A single turn carries every row of the set below to another of its rows. Some are shown first; where does it send the rows asked next?
Nidar: [ -8.7 -19.4  -6.8   5.5  11.9  -4.5  18.4 -11.7  -2.0 -20.1  -2.4  11.6
 -11.6   7.0   8.7  -5.3  -5.6   1.2  -7.4  -1.1 -14.3 -19.6  14.4  -6.1
  10.9]
pesun: [ -0.9  17.7   6.0  -6.3  -1.7  12.5   5.1  -2.8 -15.4  -5.1   8.3   4.4
  13.8   6.2  20.6  -0.2   2.0  -9.2  31.2   4.5  18.0  20.7  -0.4   8.3
  -6.8]
Ralab: [  6.6  18.8   3.7  -6.9  10.4   0.7 -10.7   3.5 -15.4  -0.7   3.0   1.7
  16.1  -7.8   4.3  16.3  12.2  -7.0  25.1  -2.9  30.7  18.1  14.1  10.1
   0.0]
sotev: [-13.3 -19.8  19.9   4.6   0.4 -14.3  -4.3   0.9  28.6  10.5 -18.6  -2.6
  17.2   1.3  -7.3  -0.2 -10.1   7.9  -0.4   5.9  -3.3 -10.2  10.2  -4.6
  17.4]
Runor: [  1.5  20.7 -13.4   5.6  -0.8   6.6  -2.9 -25.6 -11.1  13.3 -13.3   1.1
   9.4   8.3  -8.9  -0.2  24.7   4.5  13.3  -7.2  13.6  12.3  -8.5  11.8
   6.9]
kup: [ 11.9 -18.7  -5.7 -12.4   5.1 -15.8  -2.1   1.3 -10.2   6.9  -7.8   4.8
  13.8 -15.9  -4.1  21.5 -30.4  -3.8 -10.0   6.6  -2.7 -10.9   3.2 -18.1
  -1.9]
goru: [ -7.7 -15.0  -1.6   3.6  17.1  -7.3  -3.1   4.3   6.3 -25.2  -0.1   2.5
 -13.2  -1.1  10.1   2.5   2.8   4.4 -14.0 -11.1 -18.7 -18.0  10.2  -3.7
  -1.9]
nis: [-18.8  12.0  -8.5   1.6   4.7  12.7  -3.2   0.1 -16.4 -14.9 -11.3  -4.1
   3.6   5.9   9.6  -9.8  12.1   9.4  18.3 -14.7  -1.7   6.6  -4.2   5.5
 -18.7]
Biz: [  0.0  23.7 -10.8   1.8  -1.4   8.6  -7.8 -16.8 -14.0  13.6  -7.3   2.7
   5.8   6.8  -0.4  -1.4  15.7  -6.4  15.5  -2.9  20.6  25.9   2.2   6.1
  10.0]
kav: [ 17.9   2.1   4.3   0.4   3.7 -11.8   2.2 -26.2  23.8  -2.3  -2.5  16.1
 -13.0  10.5  -0.7   7.5  20.9  -3.8 -14.7  -2.0  -6.2 -12.7  -6.8  -0.6
  13.6]
Tutan: [  2.2  19.1  -3.7   5.2  -6.0  -2.4 -18.8 -11.9  -9.9   8.6  -9.9 -11.6
   9.2   9.3 -12.6   2.7  28.7  13.1  12.6  -9.0  14.0  12.6   3.6   6.8
   5.3]
Mutet: [-16.7 -17.2  12.6  -3.7   6.9  -8.8  -8.2   5.4  40.4   7.1 -15.1   5.9
  12.9  -9.8   0.8  -4.9  -3.7   7.8   3.3  -2.6 -11.0 -12.4  -5.4  -2.6
   5.9]
Val: [-14.6  -7.8   5.1  -2.0  17.9  -4.8   4.1  -7.6  35.1  12.7 -23.8  13.6
  14.3  -7.3   1.5   0.4  -6.0  -3.6  -3.7   1.1  -4.2 -12.5 -11.3   4.4
   8.9]
vaf: [ 11.2 -17.0  -4.3 -21.7   2.1 -18.6   0.1  -5.8  -3.3   1.7  -6.6  18.3
  14.5 -18.9   3.2  13.3 -22.7  -1.5   5.6   4.3  -6.3 -13.8  -2.1 -25.1
  -5.6]
paf: [ 20.6  -3.2  11.5  -9.0   9.2  -7.6   3.7   0.9  21.7  -9.9  16.6  19.0
   2.0 -13.5  -8.2   8.3  -9.3   1.3   2.5   7.6 -12.1 -19.9   5.3 -17.4
  -2.7]
pimir: [-18.5 -13.6  10.4   6.9   8.8  -4.0  10.5  -7.9  25.4  10.8 -25.2   5.3
  14.6   3.7  -5.2  -0.3 -18.3  -5.6  -6.5   9.4  -2.1 -15.3   3.2   0.4
  17.6]
Rekab: [ 20.5 -14.7  -0.2 -14.3  -7.8 -11.4   2.7 -11.3   3.0  17.8   0.7  10.5
  13.1  -7.9   5.3  14.3 -25.6  -3.9  -8.7  15.1  -8.6  -5.1 -18.9 -14.3
  -1.3]
Zuge: [  2.7  22.0  -3.2   2.6  -5.6   1.4 -20.5  -5.0 -12.4   9.9  -1.1  -4.9
   4.9   5.1  -1.4   3.0  21.9   2.2  16.1  -5.0  19.4  27.9   5.8   3.6
   6.4]
guve: [  2.1   8.5 -10.4   2.5   5.8   8.5  -1.4  -7.0 -23.0  11.1   9.9   1.5
  18.4  -7.3  10.6   7.3   5.8  -3.7  27.6   5.2  24.8  21.4  11.2  11.8
  12.6]
bobi: [ 23.4  -4.2  16.3  -0.5   7.1  -6.0   3.5   5.8  13.2  -6.0  13.4   2.9
   1.4  -4.8 -16.2  15.4 -17.5  -1.6 -10.1  12.4  -7.3 -19.2  15.5 -13.2
   3.2]
gepo: [ 19.5  -7.9   0.7   4.0  14.6   2.5  14.9  -4.5   8.4   4.4  13.8   7.9
  -1.4 -10.1  -9.8  13.8 -23.1  -3.6 -14.4  19.3 -11.2 -19.6   9.3  -5.7
   7.8]
nole: [-15.1  16.0  -7.7  -1.6   4.1  15.5  -9.4   4.8 -17.7  -8.8  -3.4  -0.4
  -0.4   2.7  15.0  -6.5   5.7  -4.1  19.9 -10.6   9.0  22.1   2.3   5.0
 -10.8]
nerig: [-18.3  12.1  -6.8   5.2  -2.0  13.6  -6.6   3.3 -28.4  -5.8  -3.2  -7.9
   0.3  10.2  10.7  -9.0  -2.3  -2.6  15.2  -3.2  12.1  23.6  12.9   4.8
  -2.1]
Suz: [ 23.7  -9.4  15.7 -17.4  -9.2 -19.5  -4.0  -3.7   4.3   5.8  -7.7   7.8
  13.4  -2.3  -2.2  19.6 -20.8  -6.6  -7.1  11.0  -4.5  -9.4  -9.7 -20.6
 -10.5]
gar: [ 18.4  -6.0  -3.0  -5.6  14.8   1.1  13.6  -8.4  15.0   3.6  18.8  24.2
  -0.2 -13.6  -3.2   8.2 -14.2   0.4   0.5  14.3 -13.5 -19.0  -3.5  -9.2
   3.6]
Seb: [-17.1   8.4  -6.7  12.7  -1.6  14.8   1.5  -2.2 -27.9  -9.0 -12.3 -13.7
   5.9  13.9   2.7  -9.6  -0.2   8.2  13.8  -5.6   2.3   7.0   8.5   7.6
  -6.6]
bil: [ 17.2  -8.5   4.3  10.0  -3.7 -13.4  -3.9 -18.8  14.6   5.7   6.3  -1.3
  -6.9  11.6  -3.4   6.9  15.4   7.2 -18.4   4.6  -8.2 -10.6   4.5   0.1
  23.6]
bal: [  2.1  13.0   5.7   4.9  -0.6  14.9  -6.5   8.8 -18.9   3.2  10.7 -16.2
  14.1   5.3  17.6   8.9  -1.1  -4.3  13.7   6.5  16.8  20.9   4.1  16.9
  -7.2]

bil goes to goru
Zuge goes to nole
Now these:
Ralab goes to pesun
kup goes to Suz
paf goes to gar
nis goes to Runor
Mutet goes to Val

A single turn carries every row of the set below to another of its rows. Some are shown first; where does it send the rows asked next?
bubof: [ 14.5 -13.6   9.6   1.3 -19.9   3.2 -10.6  15.2   2.1 -22.0  13.7   7.6
   9.3]
fus: [  3.2  -0.3 -22.5   5.9  -5.3 -10.0 -15.1  20.9  -6.1   1.2  -2.4  -7.3
  -0.8]
vur: [ 12.6  13.1 -20.5  17.3  -1.8  -6.3   8.9  -0.3   6.3   4.9 -15.1  -4.4
   6.9]
zak: [  7.2 -11.4  19.4  -4.0  -6.5  27.4  11.7   0.5 -17.2 -15.7   2.3   2.1
  11.7]
misom: [  2.5  -5.4   4.5 -21.2  17.5   5.8  -7.9 -16.0  -9.3  -4.3  -7.2  -0.4
   5.7]
sol: [  0.1   0.6  -4.5   4.0 -16.8  -8.3 -11.9 -26.9   4.3  -1.2  21.5  -1.1
  -2.4]
Sadot: [ 11.4  23.1  14.3   6.4 -27.0   4.6   6.6  -4.8   2.2  -3.5  11.7 -13.0
   1.1]
Seki: [ -9.8  -9.7  -2.1   6.4  16.7  -5.5  -8.0  17.9 -17.0 -10.6   2.4  15.0
   0.8]
Bogo: [  4.0  -2.2 -20.4   4.0 -19.3  -6.7  -9.5  23.1  -3.2 -12.5   0.7  -2.1
   1.7]
raz: [ -2.1 -16.0 -12.7   5.1 -15.2  10.4  -8.1  -2.1   0.6   6.1 -14.1  11.0
 -17.5]
dezu: [  2.2  -7.7  -4.8  -5.8   8.0  17.2   3.3   9.3  21.5  -3.4   8.5  -0.5
 -15.4]
mol: [  1.2  -6.4  14.7   1.7  -6.6  -9.2   7.0  10.5 -17.1   3.4   3.3  31.5
  -1.9]
sos: [ -8.2   9.7  21.3   7.8 -10.3 -10.8   7.2  19.3   7.6   4.5   7.8  -7.6
  -5.8]
vuk: [  1.6   5.4   9.5  -3.3 -23.4  13.1 -23.0  -4.8  -7.0   9.7   2.6   4.2
  -9.4]
vigel: [  6.0   1.3  18.7 -11.4  -7.5  -3.5  13.8   6.8  -0.1 -15.7  17.2 -10.4
  21.4]
fevid: [  1.0  -0.5   0.6  18.1  -7.5   2.6  21.7   3.0 -29.8   8.8  -3.8   3.4
 -13.7]
kofog: [ 15.3  -2.7  -2.1  18.3  -5.9   4.1  21.8 -12.2 -23.7  -1.7 -10.0 -18.3
   3.0]
Zibof: [  2.5  10.2   2.5  13.3  12.5 -14.0  -9.0   6.6   7.2   8.3   8.9   2.1
 -18.9]
suk: [  4.7  -4.5  -7.4  14.8  -7.2  15.7  30.8 -16.1 -12.9  -9.4  13.7  -7.0
   4.0]
zir: [  1.3  -8.4 -16.3   6.6  -0.6  13.3   7.1  13.8  20.7  -3.4   9.0  -2.0
 -13.9]
porog: [ -5.9 -11.3  -9.7   3.4  23.2  -4.1 -11.9  12.5  -1.7 -10.4   5.1   7.8
   3.7]
zozed: [  1.2   2.4 -10.5  12.9  10.8  -8.9  -6.9  -2.3  10.2   9.4   8.8  12.5
 -18.1]
Vilik: [ 10.1  -5.2  26.7   0.7 -19.5  -2.3  10.0   1.3 -16.8  -0.3  26.1   1.1
  -2.7]
retob: [ 17.6   7.6  21.5  -2.8 -12.3   8.8  -4.9  -9.8 -18.7 -18.8   7.8  14.7
   1.7]
Vome: [ 10.2  -7.7  -9.2  29.0  10.1  -0.6 -13.6 -14.4  -1.8   3.0  -5.9  -0.1
   6.2]
lazik: [ -1.1 -15.7 -18.7   9.6  -3.4  11.0  -2.4   8.4  -5.6   2.9 -18.1   8.6
 -12.6]
funel: [ 14.8   2.7  19.8   7.3 -21.0 -10.1  -2.5 -11.5 -22.1  11.1  -3.3   0.4
   3.1]
voti: [  9.0  -7.3  -5.5  11.1 -10.9   8.7  22.9   0.3   0.4 -29.2  14.4  12.3
   1.5]
ligi: [ -7.9   4.3  24.9  -1.2 -19.6  11.3  -8.1  -6.9  -6.7 -20.1   3.7 -12.7
   5.6]
marug: [ 10.2   8.2  -6.9   8.5  -3.4  -2.2  15.7 -31.6  -0.5  -9.7  16.1  -3.5
   8.0]
kiro: [  8.8  -8.1  33.5  -2.0 -11.7  -6.1  21.4   1.5  -2.0 -11.1  -5.2   0.3
  -0.4]
Nov: [ 10.6   2.7   8.5   3.5   2.0  -5.5   4.6  14.0  -6.1  -5.2  -5.9 -34.3
   1.4]
liruz: [ 19.6   3.6 -23.9   2.1   6.2   2.9  10.1   4.2   4.6   6.1  18.8   0.8
  12.4]
Mika: [ 13.1   1.3  -4.0  -5.5   5.0  -2.1  12.1  -9.2 -19.9  -2.0  -1.7 -26.0
  17.1]
nada: [-10.4 -26.0  -8.9  20.7   7.8   7.1  12.8  -5.6   0.2   9.0   0.9   0.0
   8.0]
ses: [ -6.6  14.4  20.6 -17.4 -18.1   2.6  12.2  -4.7 -11.2   2.1  -7.3  -2.4
  -1.4]
tora: [  0.6  -6.1   3.0   0.7  10.4  -4.8   2.8 -31.2 -10.7  -5.6   6.3 -12.3
  17.5]
sute: [ -3.6   4.9  20.4 -10.5   5.3  21.7   0.5   7.6   6.5 -10.0 -13.7   6.2
  -3.8]
ravon: [ -9.6  -0.3  26.7   3.7  -1.2   5.6  11.2 -21.9 -12.0  -0.1  -4.3  14.7
   4.1]
nikez: [ -8.8  -3.3 -19.4   3.7  11.5  19.5   2.6   5.6  -8.3   3.2   8.1 -11.1
  16.4]

Zibof goes to Seki
kiro goes to Vilik
misom goes to Nov
Now these:
tora goes to Mika
fus goes to lazik
ravon goes to vigel
Vome goes to nikez
sute goes to sos

